Each path below is one point turned by a fixed rotation once a step. After each direction that follows a path, write how fast that rotation turns it, in deg/step (0 if it stays still).
Each turn is a multiple of 5 degrees from 10 to 175, or 0.
Each row of a path follows its step; steps can be skipped.

step 0: -2; 7; -2; 3; 0; 5; -12; -1; -1; -9; 3; -6; 4; 2; 3; -8; -17; 1; 7; 1; 11; 0; -4; -12; 5; -6; 2; -1; 2; 5; 11; -6; -7; -20; 1; -23; 4; 0; 9; 4; -5; -3; 0; -24; -1; -4; 14; 8; -2; 0; -9; 1; 10
step 1: 7; -7; 5; 5; -9; -9; 1; 1; 6; -7; -8; 10; 3; 8; 0; -2; -2; -7; -2; -7; 4; -7; -2; 4; 9; -10; 9; -14; -1; 6; -10; 12; 6; 1; -16; -5; -9; -2; 2; 11; 4; -12; -8; -21; 9; 11; -5; -17; -4; 10; 1; -2; -9
step 2: -3; -4; -6; -4; -3; 6; -10; -5; 0; -15; 7; 5; 2; 7; 0; 1; -11; 2; 4; 1; 8; 2; 14; -7; 2; -5; 21; -9; -1; 11; 0; 5; -3; -13; 4; 1; 8; -3; 0; 4; -10; -2; -12; 5; -17; -3; -3; 8; 7; 7; -19; 13; -10
step 3: 12; 12; 2; -5; -5; 1; -7; 12; -7; -3; -7; 0; -1; 0; -15; 10; -3; 5; 5; -2; -8; -10; 9; -5; 7; -7; -10; -8; 20; 7; -18; 5; 6; 2; -1; -4; -1; 0; -4; 16; 6; -6; -14; -7; 2; -7; 5; -8; -9; -7; -1; 10; -2
step 4: 4; -7; -3; -3; -1; -9; -16; 3; -1; -18; 4; 11; 13; -3; 13; -7; 14; -2; -3; -15; 8; -1; 2; -9; 3; -3; -6; -6; 4; 8; -3; -19; 8; -12; 3; -8; 11; -4; -7; -10; -2; 0; -7; -3; -4; -11; -9; 0; 6; -9; -10; 5; -6
step 5: 12; 4; 7; -9; 0; -2; -6; 8; -12; -4; -2; -5; 10; 5; -3; -10; -6; -12; 8; 9; 3; 10; 7; -3; -4; -10; -11; -2; 6; -1; -4; -1; 9; -8; -5; -7; 3; 9; 9; 11; -8; -11; -2; -13; 17; -10; 13; 6; 2; 19; 0; 7; 1
step 6: 4; -15; -5; 2; 2; -9; -17; 10; 9; -16; 8; 13; 10; -7; 5; 5; 0; -1; 2; -8; 9; -14; -4; -4; 3; 6; 2; 0; 0; 1; -6; 3; 11; 2; -6; -6; -4; 4; -8; 11; -4; -8; 2; -2; 2; 21; -4; 8; -6; 14; -11; -4; -9
step 7: 7; 11; 8; 4; 7; 12; 1; -1; -12; -10; -4; 6; 17; -1; 1; -11; -13; 11; 8; 0; 4; 4; 10; -11; 4; -10; 2; -4; -11; -6; -7; 4; -4; -5; -6; -4; 6; -2; 0; 9; -7; 7; -17; 1; -6; 8; 8; 4; -6; 8; -7; 19; 8
step 8: 1; -12; 4; 1; -1; 7; -7; 13; -9; -1; -5; 1; 1; -6; -9; 4; 5; -4; 3; -1; 7; -14; -7; -20; 12; -11; 6; 2; 19; 12; 0; -5; -1; 2; 5; -20; -2; -6; -2; 6; 3; -6; -9; -5; 1; 13; -7; -13; -7; 2; 4; 5; -11
step 9: 6; 9; 3; -3; -6; -5; 1; -7; -4; 1; -3; 0; 10; -3; 6; -8; -1; 3; 10; -3; 10; 1; 1; -3; 2; -6; 3; -7; -9; -4; -9; -12; 11; -10; 10; -11; -2; 2; 5; -1; 2; 3; -24; -12; -9; -7; -11; -2; 17; 9; -22; -4; -2
step 10: 16; -9; -5; -7; 10; 0; -8; -4; -8; -5; -7; 5; 4; 15; -22; 4; -9; -2; -1; -3; 4; 9; 3; -11; -3; 13; -7; -7; 12; 12; 5; 8; 1; -7; 3; -16; -3; 2; 0; 13; 3; -13; -6; -10; 11; 1; -4; -1; 3; 9; 0; -1; -2
3; 0; 2; -2; -5; -2; 5; 1; 2; 2; 1; 2; -2; 1; 5; 4; 3; 3; 4; -3; 0; -2; 0; -2; -2; -1; 0; -2; 2; -3; -1; 1; -1; 5; 0; -2; 4; -2; -2; -1; 0; -4; 0; -4; 0; 4; 0; 3; 1; -2; 0; -3; -3
145
-2; 2; 2; 1; 0; -1; -1; -2; -3; -1; 0; 1; 2; -7; 1; 2; 3; 3; 0; -2; -3; 2; -4; 3; 4; 2; 1; 0; 4; 0; -3; 0; -5; 0; 2; -4; 1; 0; 1; 0; -3; -1; 0; 2; -1; 0; 5; -2; 3; -3; 2; 5; 1
85
0; -1; 3; 1; 4; 3; 3; -1; -3; 4; -2; -1; 3; -2; -2; -1; 0; 2; 2; 1; 3; 0; -4; -3; 0; 2; 0; 3; -3; -4; 3; -2; -1; 1; 3; -6; -2; 0; 1; 1; 2; 3; -3; 0; 0; 7; -2; 0; 1; 4; 0; -3; 1
35

step 0: 3; -12; 1; 2; 7; 10; 0; -6; 11; -2; 26; -2; 6; 5; -5; 11; -8; -4; 18; 21; -4; 0; -4; 18; 6; 0; -5; -2; 2; 0; 4; -11; -2; 0; 9; -11; -13; 0; -2; 7; -9; -17; 10; -1; 9; 4; -3; 1; 6; -2; -1; -5; -4
step 1: 14; -17; 12; -3; -3; 5; -1; -10; 11; 11; -8; -2; 6; 10; 5; 0; -1; -14; 3; -11; -18; -15; 12; 7; 5; -13; 7; -12; 7; 6; 1; 4; 3; -1; 1; 8; -3; -6; 2; -11; 5; -9; 3; -11; -5; 17; 10; 5; 5; -3; -7; 2; 5
step 2: -2; 4; 8; -1; 8; 18; -24; -6; 9; 8; -4; -15; -6; -8; -3; 4; -9; -11; -7; 4; -2; -12; -2; -3; -3; 6; 15; -3; 1; 1; 4; -16; -10; 5; 17; 6; 3; 6; -4; -9; 9; 11; 8; 1; 4; -5; -16; -2; -6; -1; -1; -1; 0
step 3: 9; -2; -11; -2; -15; 3; 15; -1; 3; 10; 10; -13; 7; -2; -6; 20; -2; -4; -8; 1; -9; -19; -8; -8; -2; -17; -7; 7; -3; -6; 3; -7; -6; 2; -3; 9; 5; 2; 8; 4; -7; 2; 11; 6; -9; -2; -6; -10; -5; 17; -3; -3; -15
step 4: -15; -1; 0; 5; -1; 3; -4; -10; -3; -6; 1; 1; 4; 1; 7; -2; 9; 6; -1; -6; -12; -13; 10; 1; 1; 3; -11; -12; 5; 10; -2; -7; -3; -24; 17; 1; 5; 9; -11; 3; -18; -6; 19; 10; -2; 0; -1; 4; 13; 14; 1; -5; 0
step 5: -9; 8; 2; -3; 4; -7; 4; -5; 5; -17; -11; -14; 1; 3; -12; 10; 3; 7; -10; 0; -10; -9; 0; -2; 0; -1; 0; -18; 12; -8; -2; -3; -10; 1; -1; 24; -14; -6; 5; 0; 6; -2; 2; -16; -3; 0; 4; 7; 5; 3; 20; 4; 10
step 6: 2; 10; -4; 0; -4; 9; -8; -13; 15; 9; 11; 5; -10; 8; -10; -2; 8; 0; 0; -10; 15; -12; -8; -16; -2; 8; -5; -2; 2; 0; 10; 2; 5; 1; 3; 1; -13; 0; 4; 9; 5; -2; 7; -10; 25; -2; -3; -7; 6; 15; 11; -7; -3
step 7: 3; 4; 2; 6; -9; -17; 3; 13; -2; 4; -6; -13; 11; 11; 1; -23; 0; -4; 5; -19; -4; -12; -7; -7; -9; -2; 5; -6; 4; -7; 4; -8; 4; -12; -18; 4; 1; 15; -1; 9; -2; 5; 5; -10; 0; -3; -4; -2; 7; 11; -11; 8; -7
step 8: -23; 9; -7; 5; 6; -9; -8; -4; -2; 6; -12; -6; 5; -10; 3; 0; -7; -1; 11; 13; -5; 9; -7; -18; -14; 13; 4; 0; -7; 9; -6; -7; 3; -4; 9; 12; 3; 2; -3; 22; -7; -8; -5; -7; 1; 6; -2; -8; 9; 1; 5; -3; -3
step 9: 3; 2; -17; 11; 2; 5; 13; -1; -6; -8; 3; 7; -2; 7; -7; 1; 0; 3; 13; 7; -10; -17; -5; -4; -4; -3; 7; -10; -19; -2; -9; 1; 7; 1; -23; -2; -9; -19; 1; 7; -3; 1; 2; -9; -1; -2; 1; 1; 9; -7; 13; -15; -2
step 10: -5; -3; 15; 12; 16; 8; -11; -2; -4; 9; 7; 1; 12; 1; 1; -9; 6; -3; 0; -6; -2; 6; 3; -8; -10; 1; -9; -11; 0; -5; 11; 6; -2; -9; -13; -18; 3; -1; 1; 4; 19; -9; 2; -2; 7; 11; -3; 12; 17; -5; 3; -16; -6
0; -2; -2; 0; 1; -4; -2; 2; 2; 2; -2; -2; -4; 0; 0; -1; 0; -1; 1; -2; 1; -3; -4; -4; 0; -1; -1; 9; 1; 3; 0; -3; 0; 0; -1; 0; 5; 2; -1; 1; -1; -2; 1; 0; -3; -3; -3; 4; -2; -1; 0; 1; -3
80
-1; -1; 3; -1; 1; 3; -5; -2; -3; 4; 3; 1; 1; 0; 3; 1; -4; -2; -2; 3; -5; -3; 1; 3; -3; -2; 0; 1; -2; 0; -3; -1; 0; 5; -3; -2; 6; -2; 0; -1; 3; -1; 2; 3; -3; 0; 1; -1; 3; -1; 1; 0; 0
40

step 0: 14; 2; 6; -6; -6; -10; -2; -5; 2; 11; 4; 19; -5; 14; -25; 12; 2; -5; -6; 16; 1; -3; 6; -2; -3; -4; 1; 9; -9; -9; 8; -2; -8; -3; 2; -5; -9; 10; -1; 3; 4; -15; -4; -19; -3; -14; -7; 1; 0; 1; 11; -7; -15
step 1: -4; 3; 0; 5; -1; -1; 5; -5; 6; 6; -2; 17; -1; 14; -12; -18; 9; -1; -5; 4; 5; 13; -11; 8; -2; -26; 13; 3; -4; -10; -2; -7; 15; -6; 0; 1; 15; 3; -1; -8; 4; -14; -3; -3; -11; -7; 7; 10; -6; -15; -1; -7; -12
step 2: -3; -11; -15; -24; 5; 3; -8; 2; 9; -9; 2; -1; 5; 1; -5; 4; 11; -8; 2; -3; -2; 17; 0; 6; 1; -9; -8; 10; -8; -2; 8; 5; 12; -10; 14; -6; -3; 2; 3; -15; -2; -4; 3; -10; -18; -12; -13; 3; -3; -10; 7; 2; -22
step 3: -6; 9; 7; -12; 1; 12; -6; -3; -16; 6; 3; 1; 9; 1; -13; 8; 11; -17; 9; 15; 0; 3; -13; 2; -7; -18; -4; 2; -11; 2; -1; 15; 8; -11; -5; -11; 5; 0; -3; -5; 0; -19; 0; -15; -5; -3; 3; -7; 5; 10; 7; -12; -2
step 4: -7; -13; 3; 9; -11; 16; 6; 2; -3; -7; 4; 5; -9; 1; -5; -1; 13; 2; -12; 18; 0; 9; 5; 7; -6; -4; -8; -5; -7; -15; 13; -4; 14; -16; -11; -14; 6; 4; -3; 3; -5; -18; 2; -1; -5; -6; -3; -6; -15; 3; 1; 3; -18
step 5: -4; -20; -15; -7; 3; 7; -12; 14; 10; -5; -3; 11; -10; -6; -2; -4; 10; -8; 11; 7; 3; -1; -5; 2; -3; -19; 5; -5; -9; -1; -9; 11; 6; -23; -5; 7; -4; 11; 8; 7; 18; -10; -6; 2; -11; 3; 0; -2; -2; 5; -3; 4; -8
step 6: -7; -4; 6; -3; -6; 1; -5; -8; -14; -3; 7; 3; -4; 5; -5; 10; 16; -7; 2; 9; 17; 3; 3; -6; -13; -6; 3; -8; -6; -6; 5; 4; 4; -16; 9; 5; -14; 4; -3; 2; 11; -12; 14; -14; -17; -6; -3; -9; 11; -9; 12; 20; 5
step 7: 1; -3; 0; -1; 3; 5; 11; -12; -8; 6; 2; 15; -16; 10; 6; -2; 9; -11; 13; 10; 10; 6; -1; -2; -4; -14; -1; 2; -6; -22; -3; -2; 3; -8; -14; 0; -14; -5; 11; -10; -6; -15; 2; -9; -6; 6; -8; -6; -15; -1; -18; 2; 2
step 8: -16; -5; -6; -8; 5; 12; 1; 16; 12; 11; 20; 8; -3; 1; 7; 9; 14; 1; 11; 17; 8; 3; 10; 4; -6; -8; 0; -3; -10; -10; 4; -6; 15; -1; 9; -3; 1; 1; 12; -6; 15; 1; 9; -7; 6; 13; -1; 6; -5; -16; -2; 9; -7
step 9: -10; -10; 18; -16; 1; -2; 5; 12; 1; 2; 9; 1; -23; -1; -1; 12; -5; -7; 10; 9; 0; 16; 1; 11; -6; -9; 1; -3; -12; 4; -9; -7; -6; -12; 3; 2; -15; 3; -4; -7; 4; -6; 8; -25; -3; -3; 6; -1; 11; 5; -4; -4; 1
step 10: -20; 0; 16; 11; 4; 6; 2; -2; -3; -5; 6; 15; -4; -1; 10; 3; -2; 14; 7; 12; 17; -7; -5; 3; 4; -5; 4; 9; -6; -6; -5; 7; 6; -8; 0; 1; -4; -3; -12; -8; 2; -16; 16; -14; 5; -15; 1; -3; -9; -9; -14; 1; -12
0; -4; 1; 2; -3; -2; 1; 0; 2; 5; -1; -1; -3; -2; 1; -3; -2; 3; -1; 0; -4; 3; 1; 1; -2; -5; 0; 2; 3; 4; 0; -4; 4; -3; 2; 1; 2; 0; 2; 1; 6; 2; 1; 1; -1; 4; -2; 0; 1; 0; 2; -2; -2
100
1; -2; -2; -1; -3; 2; 1; 1; 6; -3; 0; 1; -1; 0; 0; 0; 1; -1; -1; 2; 1; -2; -3; 4; 0; 0; -2; 0; -4; -3; 0; 2; 4; 1; 3; 5; -2; -4; 1; 2; -3; 3; 1; 8; 1; 2; -1; 5; 1; -1; -2; -2; -1
115
3; -2; 3; 3; 0; 1; 4; -4; -2; 6; -1; 4; -3; -2; -3; 0; -3; 2; 0; 0; 2; 0; -1; 2; -2; 1; 0; 1; 1; -1; 4; 8; 2; 3; -1; -3; 1; -3; 1; 4; -1; 0; 1; 0; 1; -1; 0; -1; -4; -2; -1; -1; 0
110

step 0: -2; -4; -2; -3; 13; 0; 2; 16; -16; -6; 1; -3; 24; -4; 7; -6; 7; 11; -22; 1; -8; 6; -8; -11; 6; -5; -11; 2; -11; -4; -11; -5; 9; -4; -2; -10; -3; -4; -15; -3; -2; 3; -9; 3; 1; 10; 3; -1; -9; -8; 3; -11; -3
step 1: -6; 3; 12; -2; 18; 3; -5; -5; -10; 6; 10; 0; 3; 4; -5; -1; 17; -3; 3; 10; -16; -9; -3; 1; -8; 9; -5; 5; -8; -2; 17; 11; -3; 2; 3; 12; -5; 16; -14; 2; 5; -12; 4; -9; 12; -6; 7; -9; 2; -2; 15; 5; -5
step 2: 2; -4; 18; -13; -3; 13; -5; 11; 9; -2; 15; 14; -7; -7; 2; -4; -9; 5; 6; -8; -12; -5; -13; -22; -7; -4; 6; -4; 2; 2; -6; 1; 10; -3; 15; -5; 6; -7; -9; -13; 6; 2; -1; -12; 4; -3; -9; -4; -7; 8; 2; -3; 3
step 3: 3; -15; 5; 0; 11; 9; 9; 2; -11; 0; 5; -8; 2; 10; -3; 2; 11; 9; -9; -5; 2; -11; 3; -6; 13; 6; 12; -1; -4; 6; -2; 4; 5; -11; 10; -7; -2; 12; -14; -3; 2; 8; 8; 3; -9; 15; -4; 8; -2; -26; -2; -9; -1
step 4: 1; 12; 9; -4; 25; 5; -10; 10; 3; 0; -2; -9; -5; 9; 11; -15; 15; -5; 9; 3; -10; 3; -3; -4; 6; 12; -1; -9; 12; 2; 6; -8; -1; -5; 1; -3; -9; 11; -5; 11; 5; 8; -10; -7; 10; 0; 1; 1; -7; 8; 15; 4; -5
step 5: -4; 6; -4; -3; 8; 8; -7; 2; -5; 6; 13; 1; 2; 2; -10; 1; -2; -10; 0; -2; -15; 1; -20; -21; 0; -7; 10; -8; -2; 10; 5; -6; -4; 2; 8; -8; 5; -14; -8; -12; -5; -16; -2; -9; -11; 16; 12; 0; 4; 3; 0; -11; 0
step 6: 1; -2; 3; -4; 11; -5; 14; -4; -20; 4; 7; -4; 10; -11; -5; -2; 4; -3; -9; 3; -2; -16; -5; -15; 9; 0; -1; 7; 8; 8; -6; 10; 11; -5; 0; -14; -15; 15; -2; 0; -3; 0; 4; 5; 0; -11; -12; -1; -9; 1; 13; -12; 9
step 7: -12; 1; 9; -2; 14; 12; -6; 2; -1; 10; 12; 4; -12; 14; 6; 2; 7; -7; -2; 10; 5; -10; -5; -10; -7; -2; -8; -9; 10; -4; 16; 3; 16; 10; -4; 13; 0; 7; -10; -6; 5; 16; -2; 6; 3; 11; -5; 0; -2; 8; 5; 2; -15
step 8: -5; -2; 3; -11; -4; 0; -4; 8; -4; -6; 16; -3; -5; -7; 19; -2; -12; 0; 6; 1; -9; -9; -4; -6; 14; 8; -2; -8; -10; 3; -1; 5; -10; 3; 14; -10; 2; -11; -5; -7; 0; -4; 1; -7; -5; 12; 5; 16; -17; -3; 11; -14; -12
step 9: 1; -2; -7; -6; 29; -9; 11; -1; -9; -3; 1; -6; 9; 6; -8; -6; 5; 2; 3; 1; 12; -2; 5; -9; -2; -5; -3; -1; -14; -2; 12; 3; 2; -11; 20; 0; -14; -1; -10; -2; -4; 9; -3; -2; -2; 6; -5; -13; -6; -3; 12; -8; 12
step 10: -13; 0; 13; -1; 13; 6; -4; -1; 0; -1; -9; 4; -4; 10; 10; -7; -9; -4; -4; 4; -6; 3; -11; -20; 4; 19; -7; 10; 6; 6; 0; 8; 9; 3; 3; 0; -10; 10; -8; -7; 4; -1; 2; -11; -2; 5; 13; -14; 8; 16; -2; 2; -13
1; -4; 2; -3; 1; -1; -1; 2; -1; -1; 3; 0; 2; 0; 0; 3; -7; -5; 5; -1; -1; -2; -1; -1; 0; -5; 3; 1; -2; 0; 2; -2; -1; 0; 3; 1; 1; -1; 2; 7; 0; -5; -1; -2; 0; -1; -4; 0; 0; 0; -1; 0; 3
110
